In the rows, 100 means zero.
Where one turn sends some rows of the set: a few examples, then the rows asked:
M: 80; 77; 93; 103; 94; 113; 112; 87; 121; 110; 123; 93; 99; 105; 90; 117; 75; 97; 132; 87; 93; 72; 115; 99
G: 87; 113; 98; 86; 115; 83; 75; 126; 89; 104; 93; 65; 103; 85; 113; 102; 80; 114; 114; 93; 97; 86; 134; 91
S: 89; 114; 103; 117; 102; 89; 98; 125; 106; 71; 79; 94; 95; 97; 99; 100; 96; 132; 124; 72; 82; 89; 117; 109
Z: 91; 81; 103; 75; 106; 89; 115; 110; 71; 127; 134; 84; 85; 83; 109; 82; 107; 108; 75; 94; 106; 104; 106; 100
H: 99; 97; 103; 103; 100; 83; 78; 102; 94; 89; 76; 104; 97; 117; 106; 102; 125; 112; 61; 96; 117; 76; 102; 123
W: 126; 91; 100; 90; 100; 96; 135; 89; 98; 106; 94; 93; 106; 108; 100; 127; 86; 84; 100; 122; 100; 102; 76; 81
F: 100; 103; 129; 115; 80; 88; 106; 99; 103; 119; 87; 111; 87; 117; 114; 102; 73; 86; 97; 99; 98; 112; 75; 115
Q: 110; 101; 89; 101; 107; 99; 120; 103; 110; 76; 68; 109; 116; 119; 95; 114; 115; 106; 90; 114; 107; 107; 73; 96
D: 81; 90; 103; 88; 111; 88; 103; 110; 85; 87; 115; 110; 90; 104; 105; 73; 115; 129; 77; 77; 125; 114; 97; 115
X: 81; 100; 94; 116; 97; 124; 99; 119; 141; 101; 105; 90; 123; 108; 93; 117; 104; 118; 111; 76; 103; 91; 108; 115
E: 113; 98; 97; 81; 84; 82; 93; 76; 80; 125; 101; 82; 77; 67; 107; 114; 110; 100; 91; 114; 89; 99; 106; 111
K: 64; 99; 65; 89; 120; 118; 79; 100; 119; 108; 113; 78; 101; 96; 99; 108; 94; 109; 108; 109; 94; 76; 118; 109
U: 91; 96; 108; 103; 94; 100; 135; 113; 83; 117; 125; 110; 74; 108; 101; 71; 95; 111; 90; 85; 99; 106; 73; 112
B: 111; 97; 75; 70; 113; 88; 101; 86; 90; 94; 82; 87; 113; 94; 98; 120; 110; 101; 92; 128; 120; 103; 95; 82
R: 103; 108; 109; 113; 104; 95; 116; 121; 91; 104; 103; 77; 83; 108; 105; 107; 66; 104; 118; 86; 68; 59; 112; 95

Z moves to U
E moves to F
M moves to X
Now find these:
R moves to S
W moves to Q

Where one turn sends some rows of the set: a few examples, then the rows asked:
buzi: 117; 113; 106; 71; 88; 119; 77; 87; 88; 88; 96; 109
lazu: 121; 110; 76; 76; 120; 94; 96; 108; 97; 86; 95; 106
Zitis: 106; 100; 107; 138; 76; 122; 108; 93; 113; 110; 93; 99
tig: 103; 116; 126; 94; 107; 108; 110; 125; 83; 102; 108; 84
gif: 122; 107; 91; 72; 93; 113; 73; 102; 96; 84; 92; 107
sofaz: 105; 100; 94; 140; 96; 110; 119; 103; 116; 108; 93; 97
Suf: 105; 79; 100; 94; 70; 97; 125; 111; 113; 109; 92; 92
Lebe: 99; 91; 75; 112; 93; 100; 90; 54; 93; 96; 108; 103
Tefe: 96; 105; 111; 139; 88; 113; 117; 87; 109; 109; 99; 101
fetu: 88; 94; 103; 89; 120; 71; 78; 89; 97; 75; 110; 96
bug: 101; 100; 97; 142; 100; 105; 123; 95; 112; 111; 96; 102
bibaz: 84; 93; 124; 96; 82; 103; 135; 90; 103; 108; 102; 104
Mak: 107; 110; 116; 96; 105; 102; 109; 132; 84; 105; 106; 83
pepa: 107; 100; 100; 136; 78; 117; 106; 95; 114; 109; 92; 94
Kigip: 102; 79; 107; 94; 62; 107; 119; 104; 113; 109; 90; 93
zozi: 105; 124; 113; 73; 104; 116; 85; 77; 86; 90; 106; 114
ponif: 99; 107; 107; 143; 99; 110; 122; 89; 105; 111; 95; 99
vidi: 97; 82; 118; 91; 64; 110; 122; 96; 110; 111; 94; 95
tiku: 111; 115; 116; 95; 97; 105; 105; 136; 86; 103; 104; 82
zaf: 101; 89; 92; 90; 109; 73; 69; 95; 97; 73; 100; 95
miniv: 96; 93; 69; 110; 97; 94; 96; 57; 95; 95; 109; 103
Buvo: 88; 97; 110; 87; 116; 78; 75; 83; 94; 76; 113; 102
tovu: 92; 92; 110; 85; 98; 88; 62; 84; 95; 76; 109; 100
vuma: 111; 110; 121; 91; 93; 108; 100; 133; 86; 103; 102; 80
buzig: 93; 94; 96; 89; 119; 72; 73; 96; 96; 73; 104; 95
gaz: 98; 82; 97; 97; 85; 91; 137; 109; 115; 109; 91; 94
zodup: 87; 90; 126; 94; 66; 110; 124; 90; 104; 109; 100; 101
potog: 129; 104; 83; 72; 102; 102; 80; 109; 100; 86; 89; 103
fek: 104; 113; 119; 95; 105; 101; 112; 129; 82; 104; 107; 85
netaz: 99; 90; 102; 87; 97; 85; 59; 90; 98; 75; 105; 95
Meve: 113; 115; 84; 80; 131; 93; 106; 100; 95; 85; 97; 108
von: 93; 84; 104; 94; 94; 89; 142; 103; 110; 108; 97; 101
Kef: 110; 97; 94; 139; 86; 114; 110; 102; 115; 110; 90; 97
Labi: 104; 120; 97; 78; 131; 97; 105; 87; 86; 88; 104; 113
lamu: 99; 89; 67; 112; 99; 96; 95; 59; 96; 94; 108; 104
delev: 99; 125; 110; 77; 120; 108; 101; 77; 85; 86; 104; 116
reka: 106; 112; 121; 91; 88; 113; 100; 131; 86; 106; 104; 83
Kobus: 102; 119; 127; 96; 100; 108; 108; 120; 79; 102; 106; 86
guteg: 98; 92; 72; 115; 96; 100; 94; 55; 95; 97; 106; 103
beg: 101; 87; 67; 112; 97; 95; 93; 61; 98; 95; 109; 101
nozi: 106; 116; 129; 92; 94; 114; 101; 125; 82; 103; 109; 82
tinuz: 103; 87; 65; 113; 92; 99; 90; 59; 97; 96; 101; 101
Kotu: 105; 88; 70; 111; 87; 99; 90; 62; 96; 98; 109; 102
puroz: 87; 87; 115; 99; 89; 95; 142; 94; 104; 108; 102; 103
nebe: 100; 104; 112; 141; 83; 123; 110; 84; 112; 108; 96; 100
reb: 102; 90; 98; 89; 103; 80; 63; 96; 100; 73; 104; 96
sir: 101; 86; 72; 110; 90; 105; 87; 54; 95; 96; 110; 100
fabir: 86; 98; 114; 87; 107; 88; 66; 79; 94; 73; 110; 104

beg moves to lamu
Labi moves to delev
nozi moves to reka
Now find these:
bibaz moves to zodup

